128 stands for zero in the data rows.
Two rows play each game, the first against the second. How much does the first row win by? 10 is about a draw, 20 a big win and 0 a big loss. Wins can go round in a circle: one row can beat a second, the second a third and the third the first. Each row has two weighted sums of its numbers, A and B, taken from their middle values. A row wins by its A times the other's B, less its B times the other's A.
[122 129 111 144 139 129 136 103 113 135  99 109 107 137 110 149 172 128
  95 159 135]
[ 96 162 167 139 102 149 108 168 151 110 126 148 124 141  97  99  83 127
 168 105 145] -> 10
[134 158 150 118 116 112 124 138 152 107 107 129 105 194 153  71  78 189
 143 104 111]
[141 109 138 122 113 112 119 137 120 141 128 134 118 102 126 158 113 126
 137 105 166] -> 10
[149 112 138  90 106  94 119 125 118 117  91 109  97 109 150 173 121 127
 133 114 183]
[ 95 162 166 139 102 151 106 171 148 113 130 151 126 143  98  99  82 129
 168 104 142] -> 5
[255 121  14 173  84  36  46  61  23 255 152 169 112  71 133 173 168 141
  27 200  35]
[131 143 113 112 110 105 166 108 100 120 117 115 113 120 130 155 156 101
 113 156 109] -> 13
[170 101 105  70 134  77 107  90  98 105 112 141 152  83 153 164 153 135
 132 127 158]
[133 156 153 117 118 111 125 137 153 108 104 130 107 195 154  70  81 185
 143 102 111] -> 13
[119 124 113 159 150 141 142 105 121 148 109 111 106 131 105 150 169 127
  96 151 138]
[131 128 150 100 115 110 130 140 138 110  98 110 106 121 133 157 108 126
 149 109 192] -> 12
[118 144 158 114 113 125 128 156 146 111 108 118 109 129 117 138  97 127
 162 108 182]
[131  90 124 123 174 175 102 140 152 128 175  82 164 102 144 114 147 125
 131  93 135] -> 9
[102 131 161 151  91 139 120 174 153 133 137 153 140 121  85 119  92 124
 169 102 156]
[ 92 165 168 141 101 153 104 168 151 109 130 152 127 143  95  95  81 125
 167 105 139] -> 12
[ 97 156 164 145  96 145 110 174 151 119 132 149 128 138  91 106  82 123
 168 105 148]
[126 142 118 121 112 112 176 110 107 126 125 118 117 119 128 155 159 103
 116 150 107] -> 7
[ 94 163 168 142  99 153 105 170 151 111 131 151 127 144  94  95  82 127
 167 104 139]
[105  20 113  62 135 144 121  73 143 106  70 137 255 230 186 176 117 150
 174 193  58] -> 19
[101  80 125 163 172 142 158 122 155 151 142 168 131  86 124 126 127 101
 103 126 163]
[126 141 126 115 120 126 157 108 120 127 132 118 115 118 129 166 145 101
 110 148 120] -> 10
[ 93 163 167 141  98 151 107 171 151 110 129 151 127 143  94  95  82 123
 169 105 140]
[104 103 140 135 169 138 165 114 176 105 125 163 153 100 126 119 144 119
 116 129 157] -> 12
[ 98 139 162 150  92 144 116 174 153 125 140 156 140 126  88 113  90 126
 172  99 148]
[ 95 164 168 141 101 153 105 170 150 110 130 154 128 144  96  97  83 125
 168 104 140] -> 10
[146 124  92 173 148 133 114  98  84 191 130 134  72 124 109 172 153 113
  74 144 119]
[115 106 149 136 116 142 143 144 147 126 140 176 154 101 107 148 127 125
 156  99 137] -> 9
[152 148 123 118 116 100 123 122 122 107 120 164 131 164 159  71 110 188
 139 115  91]
[140 117 122 117 162  98 138 104 157  98  90 151 117 171 175  59 123 178
  88 146 119] -> 8
[156 131  96  92 130  86 137  90  91 101 113  92 136  98 156 159 169 119
 125 170 144]
[198 142  81  76 171  62 148  69  80  93 100  66 132 129 196 121 179 183
 109 178 132] -> 16
[173 140  81 158 126  86 112  96  89 179 105 134  73 180 142 116 143 175
  60 160  68]
[102 155 164 130 105 141 118 165 151 113 121 134 122 138 105 115  87 125
 167 107 159] -> 13
[ 96 164 167 139 100 152 104 171 149 110 132 152 125 143  95  97  80 125
 166 103 139]
[ 95 161 166 138 101 149 108 169 149 112 129 147 126 142  98 101  83 126
 168 103 146] -> 10
[ 95 165 166 139 101 153 103 170 150 111 130 152 127 145  96  95  83 125
 165 106 140]
[114 105 151 134 115 142 144 143 145 126 140 174 152  98 108 145 128 125
 156  98 139] -> 8
[109  79 115 163 171 133 156 113 147 157 145 170 130  85 131 127 130 102
  95 130 154]
[198 109  97  76 146 103  82 109 115 126 118  20  79 177 220 106 144 185
  58 125  88] -> 10
[ 95 162 168 141  99 149 106 171 152 113 130 151 126 142  95 100  84 125
 167 104 142]
[104 101 140 133 171 137 166 113 176 105 125 161 153  99 129 120 145 119
 116 128 158] -> 11
[ 94 157 166 145  99 153 107 173 151 117 134 153 130 139  91 100  84 125
 169 102 143]
[ 93 163 168 139 101 150 106 169 150 110 130 152 128 145  93  95  82 125
 168 104 141] -> 10
[121 130 111 148 142 132 137 105 114 136  99 110 107 137 110 148 172 129
  96 158 137]
[131 139 114 113 108 103 168 105  99 117 116 112 117 120 131 154 159 102
 118 157 108] -> 10
[116 107 150 134 115 144 144 143 144 127 140 173 153 101 108 146 126 125
 157 100 139]
[123 134 109 177 159 155 127 117  97 186 131 130  75 126  94 163 147 114
  94 133 134] -> 18
[127  92 118 102 187 106 141  87 150  95 110 142 154  91 152 126 152 123
 109 145 174]
[128 142 116 120 111 110 173 111 104 124 122 117 116 121 127 156 159 101
 115 152 105] -> 17
[116  43  90  79 134 140 141  63 128 117  81  94 255 227 189 199 142 136
 151 239  41]
[149 134 144  95 106  93 126 127 142 101  85 114  91 189 172  95  91 182
 129 110 127] -> 10
[120  97 144 125 123 133 145 133 140 127 136 174 155  97 113 157 133 124
 151 102 145]
[129 141 117 118 110 110 175 113 105 124 121 115 116 119 125 157 160 104
 117 152 106] -> 13
[159 111  65 205 146 127 134  94  57 238 161 172  67  89 101 197 154 102
  59 132 107]
[100 144 165 141  98 147 119 169 154 117 136 153 138 128  94 112  92 129
 169 102 150] -> 9
[129 142 119 120 112 114 176 113 107 126 122 118 118 121 126 157 158 102
 119 151 104]
[130 141 112 115 109 104 170 108 101 121 119 116 115 119 129 155 161 103
 118 156 106] -> 9
[118  85 145 142 105 136 131 145 135 146 147 177 146  94 109 149 125 119
 143  99 146]
[107 140 160 140 100 140 124 166 155 120 130 146 137 123  95 121  95 125
 172 104 161] -> 11
[169 111 132  70  87  64 127 114 130  95  57  87  69 183 194 128 109 178
 102 123 141]
[109  17 110  62 135 140 118  72 139 110  69 138 255 227 189 177 119 150
 171 196  58] -> 7
[ 98 161 167 137 102 149 108 170 151 112 130 146 125 142  97 101  83 125
 167 104 147]
[ 95 163 169 140  99 152 103 169 150 111 131 154 127 141  95  96  83 129
 169 104 141] -> 11
[134 121 121 119 172  99 166 101 159  92 102 156 140 159 165  51 136 177
  99 147 114]
[107 100 139 130 172 136 166 112 175 105 126 160 154  98 129 120 144 120
 116 132 157] -> 9
[127 141 119 121 110 113 177 112 103 126 124 115 117 120 126 156 163 102
 116 152 103]
[111 109 136 165 103 148 126 159 132 166 162 174 126 100  94 134 103 110
 140  89 139] -> 11
[123 138 154 120 111 122 128 155 144 119 111 124 115 123 116 140  99 128
 160 109 181]
[128 133 114 122 113 107 170 108 103 131 125 113 114 119 133 154 156 101
 113 156 108] -> 7
[255 145   5 176  83   5  76  54  30 255 143 153 115 108 144 129 160 197
   4 209   0]
[165 171  98 102 112  82 162 104  86 102 101  99 100 176 171  96 146 155
 107 172  80] -> 18
[132  89 124 125 178 174 103 137 150 128 175  80 164 102 147 116 153 126
 129  95 135]
[106 101 141 134 169 139 164 114 175 105 125 162 152  99 128 118 143 119
 117 130 157] -> 9
[105 101 142 135 170 137 165 113 176 105 124 161 153  98 128 118 143 118
 117 128 155]
[132 115  99 175 154 140 140 105  98 178 131 128  91 115 103 167 166 117
  89 140 136] -> 12
[132  89 123 126 176 175 103 140 150 132 178  82 162 103 147 117 151 128
 130  93 134]
[136 123 123 123 170 102 167 102 164  92 101 159 142 158 159  52 136 180
 101 146 116] -> 10
[ 95 162 167 137 100 152 107 170 152 112 130 150 126 144  96  96  82 124
 167 105 141]
[104 103 141 137 170 141 163 117 175 106 126 163 152  98 126 119 141 117
 118 129 158] -> 11
[136 142 108 106 110  96 160 105  95 115 113 108 118 117 135 154 161 105
 117 161 113]
[121 103 148 125 120 132 141 138 143 125 135 170 152 100 110 156 130 127
 156 102 152] -> 11
[ 94 164 167 141 101 152 104 169 151 111 131 153 124 142  93  96  81 127
 169 104 140]
[109 123 156 137 106 143 132 156 150 121 136 165 148 109  99 134 112 126
 166 100 152] -> 9
[111 127 158 139 103 135 130 166 154 126 130 150 142 111  95 133  99 127
 171 103 169]
[100 156 168 135 101 146 111 168 151 112 127 143 126 137  98 108  87 125
 168 105 151] -> 12
[ 95 161 167 141  99 150 107 171 150 112 130 150 130 140  95  99  82 125
 168 103 142]
[132  89 124 123 176 176 103 141 152 129 179  83 164 103 145 114 150 128
 130  93 131] -> 9
[255 125  11 111 119  26  29  67  47 236 168  72 152  97 213  84 157 213
  22 183   0]
[126 120 134 133 165 178  76 164 153 136 175  87 159 110 124 101 126 128
 140  86 132] -> 19
[134  83 117 130 176 172 101 137 140 144 178  78 156 100 147 119 148 120
 123  94 138]
[207 125  70  89 153  37  94  73  68 128  75  88 111 146 169 119 180 204
  91 187 107] -> 10
[114 107 151 133 115 142 139 144 143 121 141 174 152  99 106 146 125 125
 156  99 143]
[102 158 166 136 101 144 115 169 149 111 126 143 124 138  98 107  85 126
 167 105 153] -> 10
[135 127 150  96 114 108 128 138 136 108  93 111 100 120 137 160 110 126
 148 110 193]
[132 138 110 110 109  99 163 108  96 117 117 111 116 117 134 153 157 102
 117 159 108] -> 11
[132 139 111 111 107  99 165 107  99 119 116 112 116 121 132 151 159 104
 119 159 110]
[138 100  82 177 184 175 116 139  87 216 218 129 101  69 130 158 133  93
  96  76 115] -> 11
[184 155  89  85 145  67 159  84  84  98  97  75 119 148 183 113 165 170
 107 178 112]
[110  97 133 125 179 129 160 103 169 101 118 154 156  96 136 120 148 121
 114 136 163] -> 6
[154 148 125 125 107 101 104 127 128 123 121 168 117 172 165  71  94 186
 131 109  85]
[139 110  78 207 159 142 146 102  67 230 158 168  63  91  91 199 155  98
  74 121 123] -> 7
[136  79 129 111 129 113 136 119 125 139 134 169 156  88 122 166 139 122
 135 108 144]
[163 105 100  82 208  69 149  73 130  80  88 132 146 129 190  76 162 187
  95 161 151] -> 8
[ 93 165 168 138 101 152 104 170 151 110 131 149 127 143  97  97  83 125
 168 103 139]
[127 141 117 123 110 114 177 111 105 125 124 118 116 120 125 154 158 101
 117 151 105] -> 6
[147 148 137 119 113 105 113 130 138 112 114 153 118 177 161  73  92 187
 141 106  98]
[133 140 112 114 108  98 168 107  97 118 114 111 116 116 131 152 160 102
 117 158 109] -> 11
[106 153 163 125 106 139 118 164 150 111 120 131 118 137 107 119  88 128
 167 107 164]
[137 121 150  93 109 105 128 136 134 106  87 104  96 121 144 163 113 124
 143 111 195] -> 14
[118  91 126 114 185 117 154  96 160 101 116 149 157  95 145 122 152 123
 114 138 168]
[111  96 136 124 178 129 159 103 168 103 121 155 154  97 136 122 149 119
 114 134 165] -> 13
[140  98  84 173 182 176 115 140  88 212 214 124 105  70 134 156 136  94
  97  80 118]
[ 94 164 168 139 100 152 106 169 150 111 129 151 125 144  96  97  82 126
 167 104 138] -> 10
[120 155 141 128 126 162 138 121 140 117 144 109 116 129 126 154 126 106
 119 144 139]
[ 98 158 166 140  99 146 111 171 153 115 129 147 127 139  95 102  84 125
 167 102 145] -> 13
[137 140 108 106 109  94 158 104  93 114 113 109 118 114 138 154 160 105
 117 163 113]
[122 132 108 179 158 153 129 117  99 185 131 131  75 125  91 164 146 116
  94 132 136] -> 8
[206 113  98  75  70  38  93  94  84 125  74 113  76 166 204 128 123 180
  70 140  86]
[101 101 140 133 173 138 166 113 175 105 124 161 154 100 127 120 144 119
 117 129 159] -> 16
[129 141 115 117 112 109 172 109 103 123 120 118 117 120 126 155 159 102
 119 153 103]
[157  96 102 153 113 116 119 108  95 177 164 184 117  88 135 151 126 106
 101 109 118] -> 5
[ 94 162 167 140 100 150 106 169 150 113 130 153 129 142  95 101  83 125
 168 102 142]
[157 147 120 121 112  97 117 122 119 113 120 167 127 162 163  67 106 185
 134 113  86] -> 13
[195  11  33  70 127  68  42  24  75 187  59 101 255 212 201 201 162 178
 101 255   1]
[ 97 161 166 140 100 150 106 170 152 109 131 151 126 141  96 100  83 125
 168 105 144] -> 2
[127 130 109 142 141 125 132 102 111 135  97 108 103 137 114 151 173 128
  93 162 133]
[128 144 118 122 111 112 178 113 107 125 123 118 117 122 123 155 161 103
 119 150 104] -> 9
[176 123 116  76  97  64 109 108 105 100  79 124  95 163 190 115 117 181
 109 128 115]
[133  89 116 136 174 173  98 141 133 152 182  81 149 100 144 121 143 118
 121  93 130] -> 9
[134 139 106 105 109  95 160 101  95 114 114 109 118 118 134 152 161 106
 115 161 112]
[144  84 115 108 193 166  99 123 137 127 173  74 162  99 160 119 156 128
 127  99 145] -> 9
[108  94 135 128 178 132 162 106 169 108 124 158 154  97 136 118 144 117
 113 133 161]
[141 124 126 123 176 171  72 151 136 141 169  72 132 118 130 112 129 123
 122  90 134] -> 9
[102  96 138 144 172 145 155 122 171 123 128 160 142  96 127 115 131 112
 116 127 163]
[104 156 165 129 106 137 115 165 152 109 122 136 120 137 103 115  88 127
 168 107 161] -> 9
[163 135 128  95 101  83 108 122 119 107  96 140 102 171 181  95 101 184
 126 115 108]
[105  85 131 144 175 137 155 113 164 125 133 158 144  94 134 121 135 111
 109 131 162] -> 12
[110 149 163 122 109 133 124 159 149 115 115 126 117 134 111 129  93 124
 164 108 171]
[160 177 103 105 111  89 164 110  93 103 104 103 102 177 164  91 141 153
 109 169  77] -> 7
[118 129 118 152 143 137 140 107 125 138 101 110 110 137 104 144 169 129
  98 154 138]
[134 126 106 127 118 105 169 107 102 142 132 110 117 117 138 154 153  96
 111 158 111] -> 8
[ 94 162 168 141 102 151 106 170 151 111 130 152 128 143  96  97  83 125
 166 104 139]
[ 98 158 166 137 101 148 110 169 152 111 127 148 128 139  98 103  85 126
 169 105 145] -> 10
[ 92 164 167 142 100 152 106 170 151 111 131 154 127 143  95  96  84 125
 167 105 141]
[189 139  96  74  91  62 138  88  89  93  61  48  64 174 206 145 156 162
  63 176 118] -> 15
[ 93 161 167 140 100 152 104 169 150 111 130 154 127 142  95  97  81 127
 167 105 140]
[128 141 118 121 112 113 176 112 107 126 124 116 117 121 125 155 160 103
 117 153 102] -> 4
[100 159 165 134 102 148 112 166 152 111 125 140 122 139 101 109  86 127
 166 105 153]
[133 146 114 107 104 100 161 106  98 117 114 116 111 120 133 157 154 104
 112 156 109] -> 10
[137  96  89 171 180 176 116 141  96 203 212 117 110  73 133 151 134 100
 102  79 119]
[ 94 163 167 140 100 152 105 170 149 110 132 151 128 145  93  99  82 127
 166 104 141] -> 11
[134  89 126 124 178 175 103 139 154 128 175  81 164 103 146 117 151 129
 131  93 131]
[ 95 162 168 141  97 152 105 171 150 112 130 151 127 144  96  98  85 127
 168 103 142] -> 12
[199 141  65 160 124  63 115  87  72 196 119 140  87 154 140 122 154 177
  58 168  57]
[128 133 156 104 115 116 129 144 139 111  97 110 102 125 130 153 103 127
 154 108 190] -> 16
[ 92 161 165 144  98 151 104 173 151 113 134 153 129 143  91  97  84 125
 168 103 140]
[123 117 110 168 153 144 143 107 115 161 119 116 101 123 102 158 165 125
  96 145 138] -> 7
[208 117  57 122 121  55  65  72  53 175 113 127 114  96 144 166 177 146
  81 188  92]
[132 133 103 134 140 115 123  99 100 132  97 109 102 135 118 150 175 127
  92 167 129] -> 5
[140 134 101 111 111  92 159 102  92 124 120 108 116 115 142 152 157 102
 115 165 109]
[111  99 150 142 107 144 136 151 145 134 145 176 150  99 104 145 123 123
 155  98 142] -> 12
[118  84 141 144 109 135 135 143 133 149 149 175 146  93 111 150 124 116
 141  98 141]
[131  89 125 127 174 174 100 140 150 134 177  83 163 103 143 116 147 125
 128  92 134] -> 11
[123 113 107 177 156 146 144 110 103 176 130 125  95 117  99 165 164 119
  94 136 139]
[140  83 118 116 187 167 101 129 141 129 173  76 160 100 157 117 154 127
 127  98 140] -> 10
[196 146  83  76 166  63 149  72  81  96 101  68 128 132 192 120 179 182
 110 180 129]
[105 100 139 133 173 138 164 113 177 105 126 160 152  99 129 118 144 118
 116 131 160] -> 8
[ 93 163 167 140 100 151 103 170 149 111 130 150 128 144  95  96  87 127
 166 105 141]
[172 105 134  66  86  62 130 112 129  93  50  78  65 185 197 132 114 177
  98 124 147] -> 13
[127 143 119 122 112 113 177 110 108 125 123 118 116 121 127 156 160 103
 116 151 104]
[129 141 115 116 109 106 168 108 100 120 117 115 115 119 129 155 159 102
 119 155 105] -> 9
[129 139 117 118 111 108 176 112 103 122 118 117 117 118 126 155 159 103
 118 155 104]
[134 127 149 102 115 112 130 140 134 113 103 116 110 111 132 161 111 128
 151 109 193] -> 12
[106 102 140 131 173 139 165 113 176 103 125 160 154  99 128 120 144 122
 118 129 156]
[157 147 118 120 115  97 120 119 122 109 119 165 130 165 161  71 106 185
 136 115  88] -> 6
[107 101 140 133 169 139 166 111 177 106 123 162 152  98 128 120 143 119
 115 130 157]
[145 143 146 105 110 100 124 131 145 107  95 123  99 186 164  87  85 183
 135 107 118] -> 12
[126 136 134 134 163 179  65 169 145 140 175  83 139 123 117  97 116 125
 132  87 127]
[134  89 127 121 179 174 104 138 151 128 175  80 166 102 146 116 152 128
 130  94 136] -> 4
[123 123 154 121 113 122 138 152 147 122 124 140 140 104 109 152 108 128
 169 107 185]
[101 154 164 137 101 141 113 167 151 115 126 140 123 138  97 110  87 127
 168 104 154] -> 12
[127 141 118 122 110 114 176 111 109 126 122 117 117 122 122 155 158 102
 115 150 104]
[131 140 120 112 115 116 159 106 109 124 126 116 110 119 132 164 146  99
 111 150 115] -> 11
[ 96 163 168 138 101 150 106 170 152 110 127 151 127 147  97  99  83 124
 166 106 143]
[161 135  92 138 128  81 116 101  99 143  87 127  96 182 144  94 151 183
  89 166  87] -> 10
[127 139 119 125 115 118 176 111 109 129 126 119 115 121 127 157 156 100
 114 149 106]
[141 152 144 125 114 110 113 137 143 120 113 143 108 187 155  72  79 187
 138 102 100] -> 10
[126 142 118 122 112 113 175 112 107 124 124 116 118 121 126 156 158 102
 118 152 105]
[167 102 108  72 133  79 112  94 103 104 111 144 152  82 148 165 155 136
 132 128 158] -> 2
[142  99 120 120 179 170  85 141 136 141 172  78 151 104 146 116 141 124
 122  91 136]
[ 96 160 167 143 100 150 108 168 152 116 132 153 129 141  95  99  84 127
 167 106 141] -> 11
[134  89 126 125 178 172 103 139 152 129 176  81 166 103 145 116 152 128
 130  93 134]
[104 154 164 131 104 139 119 164 148 113 122 135 121 139 103 115  90 126
 166 107 163] -> 13
[100 140 156 131 170 140 134 144 177 103 110 143 121 122 114 110 109 121
 127 126 174]
[156 116  83 168 141 119 121  92  78 190 137 139  85 113 115 171 167 117
  73 150 112] -> 11
[169 133 111 115 175 144  93 130 142 124 155  67 129 175 184  57 133 189
  98 110  81]
[123 153 140 126 125 160 141 118 138 118 142 108 119 127 127 158 130 108
 116 145 138] -> 9
[ 94 165 167 139 102 152 104 171 150 112 130 151 127 145  96  97  82 127
 167 103 142]
[ 95 146 163 153  89 147 110 176 154 128 143 157 139 128  86 105  84 122
 170  97 145] -> 10
[122 112 142 157  91 134 113 158 132 155 149 157 123 109  95 130 102 118
 143  99 149]
[127 138 118 124 110 110 176 112 105 127 121 116 117 119 127 154 158 101
 116 153 104] -> 10
[ 94 159 166 141  97 151 105 172 151 116 132 153 128 141  93  99  83 125
 167 102 142]
[106 154 164 135 101 137 117 168 151 118 125 136 123 135 100 116  87 126
 169 106 161] -> 8
[105 101 139 132 170 139 165 115 177 105 126 162 153 100 125 118 143 119
 118 129 155]
[127 142 118 121 112 114 176 111 108 123 123 116 119 121 125 157 159 103
 116 152 104] -> 14
[115 146 159 117 111 131 126 155 147 110 110 123 112 133 117 134  96 127
 162 107 176]
[129 138 115 119 110 105 173 109 102 126 120 113 116 120 130 153 157 100
 115 155 108] -> 6
[126 142 117 123 110 111 178 111 108 126 124 116 116 122 124 155 160 102
 118 152 104]
[ 96 163 166 141 100 152 106 169 150 111 128 149 127 142  94  97  81 124
 166 103 140] -> 15
[116 124 146 121 179 133 142 126 173 103 105 141 127 104 122 126 125 120
 122 129 186]
[126 141 118 124 113 116 174 109 108 125 126 119 117 123 126 157 157 102
 117 151 107] -> 6
[127 143 125 115 117 124 163 107 116 124 129 119 115 121 125 163 149 103
 113 147 112]
[ 90 145 156 142 165 149 127 150 179 105 120 151 125 125 107  93 103 118
 130 124 163] -> 16
[121 126 115 157 148 139 141 106 122 144 107 112 105 134 105 148 169 126
  99 153 139]
[104 101 141 134 171 138 166 113 176 105 126 162 153  99 126 120 144 120
 116 130 158] -> 7
[202 109  95  79 147 103  80 109 112 128 120  25  83 176 218 104 144 184
  60 128  83]
[ 94 146 162 153  90 148 111 177 152 126 140 156 135 131  85 104  83 126
 168  99 143] -> 11
[128 142 115 120 110 110 175 111 106 123 121 115 118 120 125 155 159 102
 117 153 103]
[104 155 165 129 106 141 117 165 150 112 121 136 122 138 104 114  87 126
 167 106 158] -> 15
[127 128 110 149 144 130 133 102 111 139 102 111 103 137 113 149 172 129
  93 159 133]
[128 141 116 122 113 113 174 110 106 125 123 115 116 120 126 156 156 100
 117 150 106] -> 9
[123 118 113 168 153 145 142 108 116 162 120 115 101 127 101 157 165 123
  97 143 140]
[ 90 150 158 141 163 151 123 150 178 103 120 155 126 126 105  90 102 118
 130 126 159] -> 16
[114  99 137 160 106 143 131 153 133 162 161 174 132  95 101 143 112 111
 141  92 140]
[131 112 141 141 102 122 115 149 125 149 138 147 118 109 108 140 105 122
 139 101 156] -> 10
[ 93 162 167 141 102 151 104 172 151 112 129 152 128 140  94  97  82 126
 169 104 141]
[132 140 111 111 109 100 165 107  96 118 115 111 115 119 133 154 161 103
 116 159 109] -> 10
[102  83 126 161 172 140 152 122 157 148 137 164 128  89 125 124 125 103
 104 127 160]
[190 151  86  82 157  64 155  79  82  96 100  72 124 139 190 116 174 176
 108 176 121] -> 12
[149 135 144  94 105  90 127 128 139 103  82 115  90 188 173  99  89 183
 128 110 127]
[133  92 124 127 176 174  95 144 149 136 177  80 162 103 142 117 146 125
 129  93 134] -> 10
[ 94  19 132  52 112 149 107  86 152  97  32  89 225 255 202 182  94 139
 149 192  67]
[180 125 105  97 161 126  83 124 128 131 137  44  96 183 201  83 132 186
  77 115  80] -> 3
[142  86 113 124 181 167  90 134 129 144 179  81 150 100 152 120 143 120
 118  98 135]
[100 149 164 144  98 147 116 170 154 118 132 154 136 131  93 109  90 128
 170 104 145] -> 9
[ 95 160 166 142  99 152 105 171 151 113 130 151 128 140  95  97  85 125
 168 103 144]
[135 143 110 104 103  99 158 105  95 117 111 113 112 120 134 157 157 102
 114 160 109] -> 11
[ 92 158 166 144  97 151 107 173 151 116 136 155 131 139  91  98  81 125
 170 102 141]
[128 102 146 115 125 124 139 135 139 124 129 165 153  94 114 164 130 128
 157 104 165] -> 9
[ 93 163 169 140 101 153 103 171 149 112 130 153 128 144  93  95  83 123
 169 105 140]
[ 87 148 158 142 160 153 124 151 180 104 120 156 124 129 103  91 102 116
 131 125 159] -> 11
[136  24  63 105 119 125  85  51 101 185  60 116 221 255 177 209 135 147
  94 245   5]
[159  86 104  98 196 153  87 109 123 125 170  67 157  94 174 124 161 131
 120 109 142] -> 8
[110  97 151 145 108 142 138 150 144 138 148 175 149  98 107 146 122 122
 152  96 143]
[128 137 116 123 113 112 177 112 106 127 126 117 117 119 125 157 158 100
 115 151 105] -> 14
[133  88 124 124 175 173 104 141 151 130 177  80 161 104 146 117 150 127
 129  95 132]
[107 151 164 127 108 136 121 164 149 113 119 131 118 136 106 122  91 128
 167 106 166] -> 12
[104  98 139 138 174 137 167 115 174 111 126 160 153 100 127 118 142 117
 114 131 159]
[129 143 119 121 108 113 178 112 107 125 125 116 118 118 124 155 160 100
 117 150 104] -> 16
[ 94 165 168 139 100 151 104 170 149 109 131 150 126 146  94  96  80 125
 169 103 142]
[142 117 114 109 182  93 160  94 149  88  96 147 140 154 169  57 147 179
  97 151 125] -> 12
